Each path below is one point turned by a fixed rotation once a step. After each direction that follows a path, write how fast that rotation turns it, in degrees per step (0 if it stays still).
Each turn is a multiple of 5 degrees from 10 to 175, or 0.
Each row of a path follows its step; steps can be skipped.

step 0: [-33   9 -13 -12  -8  -1   8  -1 -14   3   6  20  -6 -15 -10  10  19   1
   0   5  -6 -23 -20  11  21  -7 -47   2  36  15  11]
step 1: [ 12   4  -3  19 -11 -14 -21   9 -46  10  10  -1  -2  23 -20  16 -11  -3
 -12  -7  -8  10  17  -5  32 -13  -7 -12  19  29   8]
step 2: [ -3  -4 -12 -12  -4  -3   4  34 -16  13  -1 -12   7  33 -11  18  21  24
   8   8  10 -20  22  50  -8  -1  -6   3   9   7  -4]
step 3: [-14  -7  45 -13   4  25 -11  20 -11   8  11  11 -10   7 -23  22  14  -7
 -11 -12  -3  -1   8  13  30  11  -6   9 -32  14 -17]
step 4: [-24   3 -18  -4 -14  -4  -5   5  -4  -2 -16  12 -28  26   4  15  -3  -2
  -4  14  -9  12   6   8  -5  50   1  27 -14  33   7]
step 5: [ 11  19  17  -5 -10  28  22 -15   8   4   4   8 -37  15 -29  10 -15  29
  23  11   7   0  30 -11   5  -2  -3  16  -2  10  16]
step 6: [ 16  17  26  -3   2  -9  -9  15   2  -2  14 -31 -21   6  26   6 -12   8
  20  23  19 -11   2  -6  18  46 -22  -2   4  -2   6]
step 7: [  2  18   5 -32 -24  44   0 -13 -14 -17 -14  12   7  -4  20  22 -10  22
 -13  -3  10  -3   4  -4   6  23 -16 -20  21  -7  -7]
step 8: [ 17  -5  -1  10 -13  -2  20 -13 -15  -3   5 -17  33  19   3  -2 -30  26
 -13   3  16   8   8 -16  23  30  17   1 -15  12 -26]
step 9: [-22 -13 -26 -22   6  14  -3  -5  18   7  -8  -6   1   8   0 -14   6  44
   4  15   9 -32  -1  -3  24  13  12   3  -6 -30 -20]
step 10: [  2   5  11  -4   0  -7 -29  10  13 -24 -11  14   7 -17 -22  11 -15  13
  -9   4  15  15 -23 -29  44   6  17  15 -15 -17   3]
step 11: [ 23 -26 -42 -14  -5 -10  -3  14  18  -7  -5  16   1 -16  -6  21 -28  19
   4  29  -6  -4 -15  -8 -19  20  14  -4  10   2   8]
Speeds:
[ -1  -3   1  -4  -2  -3   3   7   0  -9  10   7   0  10 -15   1   4   7
  -6   4  -1  -1   4  -6   4  15  -3  -4   9  -5   0]	0
[  0  -6   4  -4   2  -2   0  -3  11   3  -7   8   5   1   8  -2 -16   4
  -5   6  12  -2  -2 -10  -1   2   7  -4   1 -10  -2]	20
[  0   2  13  -4  -2  -7  -1  13   1  -5 -10 -10  -7  -2   1   0  12   3
   7   3   5  -2   3  -2   2  -6   6  -1   3 -10  -6]	100
[-14   1  -2   8   7   0  13  -3  -2   3  -2   4  -8   4   5  -5   6   7
   0   5  -4   7  -6 -10   6  -3   3   2   1   7  -8]	80
[ -2  10   8  -6   1  12   7  -5   3  -5  -4   6   6  -5 -12   0   1   4
  -8   0   5   4   3   2   3 -15  -8   6   0  -3   3]	155

step 0: [ -7  -1  35  10 -13 -22   1 -10   2  11 -13 -37 -15 -33   3 -16  -2   5
 -18 -24  -5 -14  12  21 -12  -6 -20 -23 -19 -15  -8]
step 1: [-30 -15  22  22 -16 -23  10  10 -10 -16 -11   4  10  -5 -12   9 -11  -4
   5  11 -13  10  19  22  -5 -39 -40  -9  18   5   4]
step 2: [-17  -4  18 -13 -34  20  12   3  15  -1  14 -20  24 -15 -23   5 -16  19
  -5 -33  -5  -3  -5  20  -3 -20 -20 -19 -23  -9  -8]
step 3: [ -3 -10  30   2 -19  -8  23  14  -6   1 -16   2   3 -54 -17 -24  -4  -6
  14   9   9  16  10  15  -8   1 -16 -31   8   4   6]
step 4: [-27 -31  22  18   3 -33  10   1  12   7 -14  -5  -4 -17 -12   4  -4   0
 -17 -39  -4   2  -4  22   5 -31 -13  -6 -21 -13 -10]
step 5: [-17  -4  21  17 -27  -4  14   1 -14  -2  17   7  22 -10 -18  -9  -8  38
   2  12  -2  30  -5  12  11 -29 -29 -23  15  -8  -6]
step 6: [-25   5  17   5   4   9  30  13  20   3  14   0  16 -25 -20 -28 -15  -4
   6 -33  21 -19  -3  25  -4  -5 -13 -25 -15   1 -11]
step 7: [-11 -35  11  22 -25 -29  29  15 -14   7 -13  11   6 -32 -12 -16 -10  -1
  -5  14   4  14 -29   8  -5  -6 -10  -8 -14  -7  19]
step 8: [ -6  -7  23  29   3 -12  16   2  16  10  18  -3  -1 -15   8 -14  18  30
 -17 -16 -10  -3  -9  31  17 -26 -25 -10 -20   2 -27]
step 9: [-29  16  23  28  -9 -11  31   1 -16   4  17  -2  11  -3 -26 -25 -20   5
  14  10  -4  -6 -16  10 -11  -3 -37  -8  15 -15  10]
step 10: [-17 -25   0  16 -21  17  23  14  14  -3  -2   0  14 -10  16 -23 -13  -3
 -16 -11  12 -22 -13  37 -18 -12 -22 -11 -33   1   4]
step 11: [  4   0  20  20 -28 -36  26  18 -10   0   1 -23   1 -33 -13 -13  11  16
   0  21 -26  -4 -10   6   1  -1 -23  -6 -22  13   5]
Speeds:
[ -7   0   1  -1  10  -6   8   4   2  -1  -7   7  -1   5 -11   8  -7 -12
   9  -6  -6  -3  -5  -2   0   0  -5  12  -1  -2   7]	135
[ -9   1  -5   4   1   4 -13  -3   2  -3  15  -3  -3   8  -5   2  -6   3
   7   5   5  -4   0  -1   1 -11 -11   0   8  -6  -6]	95
[ -8   2   5  -8   3   2  -2  -9  11   1   2   3  -8   2   9   1  -1   6
  -1 -15   6  -9   1   1   1  -2  -1   1 -15   5  -1]	175
[-6 10  7  5  0 -1  6 -7 -8  3  6  4  6 12  8  5  7 -3 -7 -9 -7  5  3 -1
 -2 -9  2 -4  9  0  3]	95
[11 16  8 -8  3 12  6  0  2  4  5  0  0 -3 -7  1  1 10  7 -3 -7  3 -3  0
  7  6 -7  0  2 -6 -4]	115
[  0   2  -4   8   9  -2   8  -3   0   5   9   5   8  -1   1 -12   5   3
  -5   5  11  -2 -13  -2   8   0   0  11  -3  -1   3]	25

step 0: [  9 -25  -7 -28  21  -6  13 -37 -13  -9   0  -8  17 -26   1   7  -6  -8
 -22 -33   3   2   0  -7  -5  -6 -10  -3  -9   8 -11]
step 1: [  2  -8 -13 -38  -1   2  23 -23   2  -9 -10 -11 -10  -3  -6  -5 -25  -6
  10  -3  14  32  23 -20  18  -4 -17  -7  17  -1   0]
step 2: [ 11  15 -12 -33  -2  21  17 -25 -18  11 -11 -13   6 -19  -8  -9  -5   3
  -7  -6 -36  11  12   6  15  -6 -14  -6 -19  15 -10]
step 3: [  8 -13  14 -13 -21  22  10 -33  11  -5 -10   5  29 -17   0 -14 -10 -27
   3  -2  -1  27  -8  -2  10  -1 -19 -15   7  19   9]
step 4: [ 14  -2  -1 -30   4  -5  20  -4 -19   0 -14 -20  40 -25  -8  -2 -33  -8
  -4   2  -8   5 -11  15  14   7  -7  10  17  -5  -7]
step 5: [ -4  -1   7   6  -5  27  25 -16 -20  13  -2  -5  14 -21 -34 -12 -38  -9
  10   2  13  24  15  -4  -5  -1  -2 -13  -6  -2   0]
step 6: [ 23 -29 -22 -22   8  12  15 -24  -4  17   6 -15  26 -20 -18   8 -11 -11
   2 -13  10  -9  -7  13  -8  -3  -2 -11 -24  12  -3]
step 7: [ 19 -30  -9 -11   0  -2  19 -27   3  -1 -27 -18  -6   2 -10   6 -31  -8
  27   3   4  24   3  -1  -2   1 -12 -19   9 -12  11]
step 8: [ 37   0  -2 -10   8   4   2 -26 -30   9 -10 -23  15   2 -20  12 -11  11
  -7   0 -21  26  16   6  10   6  -9  -4 -21   3  -8]
step 9: [ 14 -23  20  -5 -20  28   4 -20  -2  -7  -2   1  18   2   5  25 -21 -20
   9 -13   6  27  16  -3  15  -4 -19  -9 -17  12   2]
step 10: [ 14  -2 -15 -30 -12   5  -1  -7 -10  14  -5 -23  37  -1  10  21 -29  -5
   6  -2  -7   0   2   4   2   5 -36   4   5 -13 -17]
step 11: [ -2  -6  17   3  -6  16  19 -11  -6  23   0   2   8 -18 -10   3 -33   2
   3  -8 -14  34   7 -15 -22   8 -35  -7  -6 -15   0]
Speeds:
[10 -9 -1  7 -5 -3 -4 10 -9 10  3 -5  7  8 -7  4 -7 -3 11  1 -3  3 -3  6
  2 -1  2 -7 -4  3 10]	20
[ -2  12  -7  -2   3   1   2   6 -11  -2  -9 -12  -9   1   6  -4  -9   4
   7  10  -1   3   2   1  -5   4  -3   4   5  -8   4]	120
[ -8 -10  -9  -1  13  -4   9  -3  -6   0   0  -3  -6   3  -8   6   7   7
   1   1  10   3  -6  -4  -7  -8   5  -8  -3  -1   1]	55
[ -8  -2 -10  -9  -4  11  -3   6   3  15  -3   4  -3   8   5  -2 -12   4
  -4  -6   8  -4   5  -1   3  -1   6  -2  -3   4  -5]	85
[ -7  -2   1  -8  -5  -4  -7   3  -8   1   8  -4  -2   1   8   3   3   2
  -3  -5  -8   5   0 -16   6 -10 -13  -2   0   1   3]	40
